0: [123 120 166  71 133 102 153  95 125 121 151  92 216 185 109 118 182 156
 108 100 138]
1: [116 141 173 132 122  91  88 165 139 109 174  80 102 138 190 144 123 125
  81 133 130]
2: [139 190 219 154 182 223 133 178 157 107 178 173  68 162 169 206 147 229
 109 141  86]
3: [104 123 130 144 117 131 142 129 103 124 110 117 112 108 122 195 109  91
  97 149 170]
4: [120 134  62 158 157 162 137 135 105  99 177  97 121 111 122 125 137 135
  83 146  69]
5: [126 120  83 131 154  95 103  86 116 186 102  81 152 113  85 137 118  65
 151 165 106]
6: [163 113  97 126 184 169 121 157 101 115 157 126 126 107 172 150 169 163
 124 159  79]
7: [102 118 187 126 121 156 119 130 144  60 118 141 129 104 113 133 156 170
  92 114 107]
8: [176 135 108 227 159 166 115 133 185 187 111 137 132 115  75 142 117 130
 117 193  95]
9: [136  89 121 181 134 129 157 114 134 182  95 109 151  74  99 123 110 108
 139 128 143]
10: [127 109  84 133 153 128 128 128 137 119 134 126 112 163 125 191 106  94
 123 118 215]
11: [173 120  97 134 163 140 150 101  94 232 178 145 165 128 110  83  63  61
  64 174  90]
12: [113 130  89 104 114 102 143 113  96 100 108  98 110 153 122 137 133 111
 109 108 196]
13: [197 150 150  78 150  92 147 173 122 143 116 148 116 126 120 110 150 176
 165 147 142]
14: [115 125 140 150 138 171 101 162 135 112 133 133  62 118 184 119 131 124
 144 120 136]
15: [141 126  98 168 136 180 173 127 167 192 107 123 150 103 103 129  85 132
 109 171  97]
16: [131 136 110 134 133 110 141 124  81 162 138 132 146 101 145 144 151 107
 148  95 160]
17: [222 154 145 179 155 179 111 156 158  93 145  74 157 141 166 144  91 138
 169 157  86]
18: [144 165 136 159 168 118 174 110 177 101 147 106 114 216 203 190 210 117
 124 116 239]
19: [ 80  97 118 144 153 132 102 150 139 130 133  93 103 131 158 111 146 123
 151 167  67]
20: [175 129  97 100 124 139 142 133 177 116 165 136 255 189  80 180 134 116
 126 109 115]
21: [104 116 133 113 140 125 101 128 123  69 134 153 142 171 117 150 115 121
 161 102 168]
22: [116  91 168 163  91 101  94 120 114 108  98  89 122 128 126 142 104 102
 144 140 105]
23: [103 122 153 173 101 173 101 153 139  78 112  99  56  90 128 130 123 156
 117 137  82]
24: [149 130 112 108 136 105 122 149  93 175 167 119 186 193 101 106 157  87
 113 124 187]
25: [112 131  83 103 113 101 142 108  96 104 106  99 115 153 114 138 131 106
 105 108 200]
26: [169 168  83 164 126 109 107  94 145 170  98 146 182 113  74 166  95  87
 130 176 120]
27: [ 91 111 112 139 138 115 104 131 130 138 115  88  91 115 131  94 128 111
 132 166  78]
28: [ 84 106  97 115 105 104 120 114  96 141  88 125 122  80  76 114 112 105
  73 125 130]
29: [107 111 152  81 123 118  86 127 129  74  96 106 184 105 170 114 174 181
 107  91  97]
30: [ 94  96 144 152  93 121 128 133 131 185 112 122  79 111 113  99  78  94
 176 129 102]
31: [134  90 124 176 131 131 156 115 136 178  90 112 146  71 102 123 113 110
 138 123 146]
32: [150 139 107 153 143 110 128 107 142 188  84 143 146 140  76 151 134  96
 108 196 119]
33: [171 142  85 154 141  96 142 100 126 165 151  76 163 130  90 125 113 127
  91 165 119]
34: [111 131 102  59 109 100 124 132 127 151 129 138 123 116 149  96 143 147
  93 105 175]
35: [148 147 160 134 112 128 148 140 178 132 122 161  87  96 112 110  74 116
 197 109  89]
36: [ 91 129  80 132 104 101 129 136 120 184 130 143 156  95  92 123  94  76
  96 118 155]
37: [107 111  98 150 106 163 137 149 114  91 125 117  81  99 156 128 128 132
 142 125 107]
38: [146 127 168 104  98 109 114 130 108 116  97 131  60  81 116 127 122 133
 101 100 140]
39: [111 111 191 115 127 173 170 154 125 120 101 210 137 120  59  96 129 144
 161 118  96]
40: [176 172  69 155 112 124 131 141 122 185 168 133 231 171 132 171 147 115
 103 151 209]
41: [102 122 149 169 101 172 101 149 138  80 110 103  63  90 124 130 123 153
 115 136  83]
42: [140 191 225 156 188 231 132 182 154 109 184 176  62 164 172 211 145 235
 109 142  85]
43: [236 149 100 145 154 181 147 115 155 126  91 131 235 131 115 163  98 165
 100 179 146]
44: [125 137 140 164 140 124 126 131  93  84 105 166 124 122 118 197 103 111
 133 129 138]
45: [127 156  74 180 130 147 111 105 188 103 115 171 147  79  69 165 123 119
 178 153  85]
46: [172 148 131 159 113 117 156 121  98 252 126 151 132 140  69  87  65 118
 158 158  96]
47: [208 141 109 191 157 171 125 116 147 114 142 140 170 188 117 165 135 139
 186 104 175]
48: [126 119 134 106 105  95 182 104 120 123 121 190 158 165 128 115 107 125
 226 103 116]
49: [211 150 146 175 151 174 110 154 153  95 142  77 149 139 163 140  90 135
 165 154  90]
50: [132 154 106  96 108 134 131  97 144 124 110 119 117  90 114 111 154 150
  85 112 143]
51: [129 153  77 173 130 145 109 105 183 102 115 167 154  84  74 162 126 121
 173 149  89]
52: [113 115 216 164 148 214  93 183 106  67 133  86 148  86 161 111  90 181
 106 115  88]
53: [ 88 106 165 113 110 110  80 124 110  56 122  97 140 150 158 129 140 140
  76 101 128]
54: [127 155 119 193 111 133 135 127 123 149 100 132 139 142 101 150  97  80
 142 146 117]
55: [138 134 186 125 163 122 125 165 198  78 111 169  58 122 152 105  95 150
 218 140 140]
56: [ 81 116 158  88 147 123 150 124 123 165 121 134 113 154 182  79 162 142
 133 138 102]
57: [136 147 129  96 111  89 112  96 136  57 102 103 118  93 130 139 137 153
 104 109 147]
58: [ 68 116 113 133 110 146 106 128 108  91  91  94  81 100 122 122 100 117
  99  92 151]
59: [110 107 164 150 165  95 117 115 167 122 134 190 106 200 193 117 122 115
 254 124 145]
60: [136 105 118  81  98 106 129 101 148 116 127  99 229 138 116 122 151 136
  63  89 111]
61: [158 137 119 153 143 112 129 113 142 186  83 146 140 139  77 150 134  99
 107 194 118]

[100 127 132 135 118 127 141 127  99 122 114 119 114 113 126 195 115  95
  96 148 170] 3 44 12
[112 132  96  56 110  94 120 131 129 153 130 139 124 113 148  88 141 143
  88 103 183] 34 50 12
[175 170  73 155 114 123 131 138 124 185 161 134 224 168 127 170 146 113
 103 155 202] 40 24 33
[147 129 164 112 100 112 115 129 110 116  99 129  65  80 112 128 120 132
 102 102 136] 38 50 57
[126 134  77 145 130 150 131 105 106 124 164 100 139  90 101  91  92 105
  98 136  62] 4 27 33
[104 113 127 112 141 122 102 123 121  68 130 146 152 170 114 151 121 121
 156 100 166] 21 44 12
[126 138 169  93 130  90 110 118 101 148  80 128  57  98 130 132 140 113
 105 124 145] 38 50 57
[114 114 189 117 126 169 168 153 130 121 102 207 133 118  63  97 124 142
 165 117  95] 39 35 7
[ 89 106 163 109 113 109  86 122 111  65 124  96 144 154 155 129 144 142
  82 104 130] 53 29 7
[164 128  90  90 128 144 158 121 206 126  92  77 150  99 135 135 136 138
 136 118 154] 50 57 31
[130 113 104  80 126 126 163 139 123 125 153 190 202 149  76 104 113 108
 197 115 150] 48 21 39
[130 115 104  85 127 125 162 138 120 128 152 186 197 145  81 107 116 108
 194 113 150] 48 21 16
[174 109  99  98 135  74 100  83 137 136 105  95 239 139 161 135 162 111
 116 133 112] 60 0 33
[108 115 133  65 148  93 156  97 126 162 146  87 185 199 117 121 193 159
 150 130 149] 0 24 56
[ 91 135 117  85 104  77  97 116 121 127 126 132 129 120 129  92 118 114
 117 103 150] 34 12 50
[133 115 148 110 113  87 101 124  90 104 103 120  88  79 106 136 125 139
  91  93 142] 38 57 28
[159 112 100 123 178 165 122 154 103 113 153 130 125 106 167 145 165 161
 126 155  83] 6 4 37
[131 160 117 197 110 135 137 126 125 148 101 129 143 142 100 153  99  79
 141 149 115] 54 26 61
[113 128 129 141 119 135 142 129 105 120 110 118 119 113 123 198 108  96
  94 154 170] 3 44 10
[110 110  92 145 106 162 137 147 117  91 129 118  97 108 154 135 134 132
 137 126 111] 37 14 41
[139 138 169 153 119 139 139 146 141 121 110 133  92  90 106  86  80 126
 176 102  78] 35 30 41
[ 90 106 149  68 126 111 119 120  87  83 140 130 136 160 114 100 141 146
 159 123 134] 21 53 56
[ 70 117 113 130 109 146 109 127 112  91  94  96  79 101 127 121 105 120
  97  92 150] 58 37 28
[134 135 196 120 169 116 123 166 206  74 109 172  57 118 149 102  88 153
 225 143 139] 55 35 59
[102 126 131 141 116 131 141 130 100 119 112 117 109 112 123 201 109  90
  93 151 172] 3 44 10
[128 135  75 141 130 147 128 107 108 126 162 103 142  98 100  97  93 105
  98 133  68] 4 33 27
[109 104 170 150 168  92 115 117 170 123 131 196 102 208 200 119 125 117
 255 124 151] 59 55 48
[114 139 172 136 120  92  90 163 138 113 168  82 102 137 184 143 121 121
  91 132 131] 1 53 14
[ 90 130  79 130 104  96 128 135 120 193 130 145 163  95  86 122  91  71
  93 117 159] 36 28 9
[106 109 151  77 125 115  83 127 127  74  93 106 193 107 170 113 179 184
 107  89  98] 29 53 7
[115 116 213 166 148 214  96 184 110  74 133  87 147  81 167 113  91 181
 103 116  86] 52 23 41
[ 76 114 155  86 150 119 154 120 123 170 120 135 118 158 182  75 165 141
 137 139 101] 56 19 27
